In the rows, 128 means zero.
Each path below is one point turned by a fixed rotation once a step. After each direction that follows a path, write how fast that rotation turns it, in degrees per step (0 if it stays still).
Each turn is a multiple of 5 degrees from 10 to 175, or 0.
Each row of a path follows its step; steps can be skipped.
path 1
step 2: [118 122 128 126 127 121 130 127 136 118 131 129 124 131 122 140 136 121
 125 128 131 128 129 134 122 125 124 126 125 131 137 130 130 115 126 128
 131 133 129 127 134 133 121 120 126 123 130 136 123 139 132 130 127 126
 132 128 130 133 141 129 121 122 130 130 128 132 124 125 131 130 128 128
 129 122 128 138 120 121 123 117 129]
step 7: [117 130 132 132 118 132 132 124 132 126 131 132 133 121 133 138 129 122
 134 122 135 134 129 128 125 133 122 133 130 121 138 134 128 127 130 129
 124 129 135 139 136 131 127 130 130 132 128 132 130 135 129 125 128 130
 129 129 131 129 142 125 133 123 123 133 128 126 124 133 123 126 121 126
 123 126 124 139 117 127 114 130 126]
step 10: [118 126 125 133 118 125 127 130 131 129 131 132 120 133 133 140 132 120
 126 122 128 130 130 133 127 129 125 123 126 123 129 130 129 124 131 128
 141 126 132 137 126 127 119 129 125 123 121 128 130 134 133 123 132 122
 133 134 128 128 141 123 128 124 132 136 129 131 126 138 130 132 128 122
 140 128 121 134 120 131 118 123 131]
step 23: [124 126 120 134 125 131 134 133 134 124 136 124 123 124 129 135 125 115
 125 127 136 137 129 133 125 125 123 120 132 132 134 129 134 123 127 129
 129 124 133 132 132 128 123 134 135 128 122 133 131 132 126 129 121 132
 134 124 121 133 136 120 124 125 138 132 136 138 126 133 133 136 122 124
 130 136 128 132 115 127 121 128 130]
step 24: [112 133 132 129 127 139 123 128 130 133 133 136 131 130 126 124 133 124
 125 128 135 119 128 129 127 126 122 128 130 134 133 132 135 128 132 123
 127 132 121 129 130 134 132 130 135 121 130 130 135 129 124 124 129 138
 133 126 120 126 140 129 132 130 130 134 130 126 123 124 119 139 127 124
 129 136 126 119 128 113 129 126 130]
step 28: [124 128 129 140 127 132 124 126 127 127 130 131 133 125 134 129 126 119
 130 126 135 130 122 129 124 117 126 130 131 127 134 134 126 124 128 133
 121 123 123 132 125 125 129 123 129 127 121 130 118 133 127 117 123 127
 139 122 130 128 137 128 128 125 137 123 127 127 136 135 126 130 113 137
 134 127 124 130 122 130 111 129 125]
step 31: [127 127 121 135 130 123 127 128 116 128 127 130 127 128 128 132 134 117
 117 131 131 129 127 132 124 125 117 133 136 133 132 126 123 120 130 136
 127 126 128 132 125 131 126 136 123 119 128 125 132 138 129 127 125 129
 130 126 125 126 137 127 126 126 137 127 128 132 126 137 132 129 119 129
 132 127 133 133 120 120 109 121 132]
Speeds:
[128 127 129 126 130 126 128 131 128 128 128 127 130 126 129 128 127 126
 128 126 129 129 129 128 128 127 128 127 130 129 129 128 126 128 127 131
 129 127 130 130 126 129 129 127 127 127 127 130 128 130 129 126 128 130
 126 126 129 129 128 127 129 126 127 128 129 128 126 128 130 128 126 128
 128 128 129 129 128 129 128 130 128] => 135
[129 129 129 130 130 127 128 126 126 124 128 125 129 128 128 128 127 128
 126 127 128 127 127 129 127 128 128 130 129 129 128 127 127 126 126 129
 129 128 126 128 128 126 127 129 129 127 127 128 128 129 127 129 128 127
 128 126 127 127 127 128 129 128 129 127 127 126 128 127 129 130 127 130
 127 128 126 127 128 129 129 130 128] => 130
[128 128 128 127 130 126 127 128 128 129 129 128 127 129 127 130 129 129
 127 127 129 129 128 129 129 128 128 125 129 130 127 128 126 125 129 128
 127 130 129 126 128 127 127 128 129 128 130 128 129 127 129 129 129 129
 129 128 127 128 129 128 127 128 128 129 129 130 129 128 129 129 128 127
 129 128 127 127 126 125 131 130 129] => 35
path 2
step 0: [129 136 123 127 116 138 132 130 132 134 136 126 130 124 132 122 112 126
 118 129 122 142 133 120 125 132 125 128 123 127 123 131 129 131 132 125
 122 119 125 129 128 134 129 132 124 128 130 129 126 125 129 124 121 119
 135 121 132 132 127 136 123 129 134 131 130 127 140 128 132 126 136 122
 137 131 124 131 123 130 134 122 126]
step 5: [139 132 127 128 120 128 120 129 131 124 130 135 126 114 124 132 120 121
 127 132 124 135 128 122 123 128 125 119 134 122 124 133 129 115 133 120
 134 137 127 130 136 130 126 123 123 126 123 134 126 132 134 133 135 132
 123 129 129 122 128 127 129 139 128 140 127 129 121 124 123 122 129 129
 131 132 127 121 123 133 134 134 135]
step 12: [139 133 135 127 122 131 124 132 132 125 130 137 134 129 132 125 125 122
 128 130 129 128 117 121 129 141 131 133 124 130 134 136 125 128 130 129
 134 123 126 125 116 127 126 130 128 128 120 132 129 123 117 123 137 127
 135 126 134 118 134 131 128 124 125 133 118 135 121 126 134 133 138 126
 126 122 135 127 128 138 131 136 128]
step 15: [130 134 125 127 131 130 142 134 125 128 128 134 132 127 129 123 126 126
 131 135 131 130 118 136 116 130 126 126 133 123 131 128 129 123 133 132
 129 131 127 128 129 129 119 132 123 136 130 137 126 131 135 123 133 134
 136 133 129 134 128 135 125 118 121 118 122 122 127 121 134 133 138 126
 128 128 131 132 118 134 125 117 123]
step 26: [127 125 128 133 127 130 127 134 131 128 124 124 133 133 130 135 124 124
 127 116 121 132 128 131 137 138 122 129 135 126 137 132 126 128 133 130
 129 125 126 130 125 122 140 127 130 137 135 129 131 135 125 135 123 121
 135 119 124 129 129 122 131 129 128 131 127 142 132 123 138 127 132 126
 135 119 136 127 127 126 134 118 115]
step 28: [123 126 118 134 131 124 123 128 122 127 121 134 126 116 127 126 126 132
 136 133 132 130 119 130 122 119 128 129 128 125 129 127 128 125 128 133
 127 132 124 122 129 126 121 131 131 121 121 141 128 124 119 124 120 125
 125 133 125 122 121 123 124 130 122 124 118 120 126 139 135 122 140 120
 131 132 131 125 132 136 135 126 134]
step 29: [125 126 133 129 135 122 126 137 129 125 131 126 130 130 138 137 131 133
 128 124 128 134 128 134 119 133 128 131 122 127 139 123 126 122 126 130
 135 125 128 129 135 135 125 123 135 129 129 122 134 130 126 125 116 129
 138 120 126 126 132 135 124 126 132 109 120 121 134 126 129 128 121 126
 126 116 132 131 130 123 129 129 123]
Speeds:
[127 129 127 126 127 128 128 129 126 128 130 130 129 128 127 127 127 126
 127 128 129 128 128 127 126 128 130 127 127 128 129 125 129 129 124 127
 127 127 129 130 127 126 127 127 130 129 126 130 128 129 128 127 128 129
 127 127 127 128 129 129 127 130 129 129 130 128 128 127 127 128 129 128
 128 126 129 128 126 128 128 128 127] => 145
[126 128 128 129 128 126 128 130 127 128 128 127 127 127 126 128 130 129
 128 127 128 128 126 129 127 129 127 128 129 127 129 127 127 127 127 128
 128 125 129 129 128 132 128 128 130 127 128 128 127 128 129 127 129 127
 128 129 129 130 126 127 131 129 129 128 129 129 128 126 129 128 127 126
 127 128 129 127 129 126 130 129 127] => 95
[129 127 127 127 128 126 126 129 129 127 128 127 129 128 128 130 130 127
 128 129 127 129 128 129 129 125 128 127 128 130 129 127 127 127 127 129
 128 128 128 128 129 129 128 128 129 130 127 129 127 128 126 128 126 129
 128 128 126 128 127 128 131 128 129 128 128 128 129 132 126 127 126 128
 127 127 127 128 127 131 127 130 127] => 95
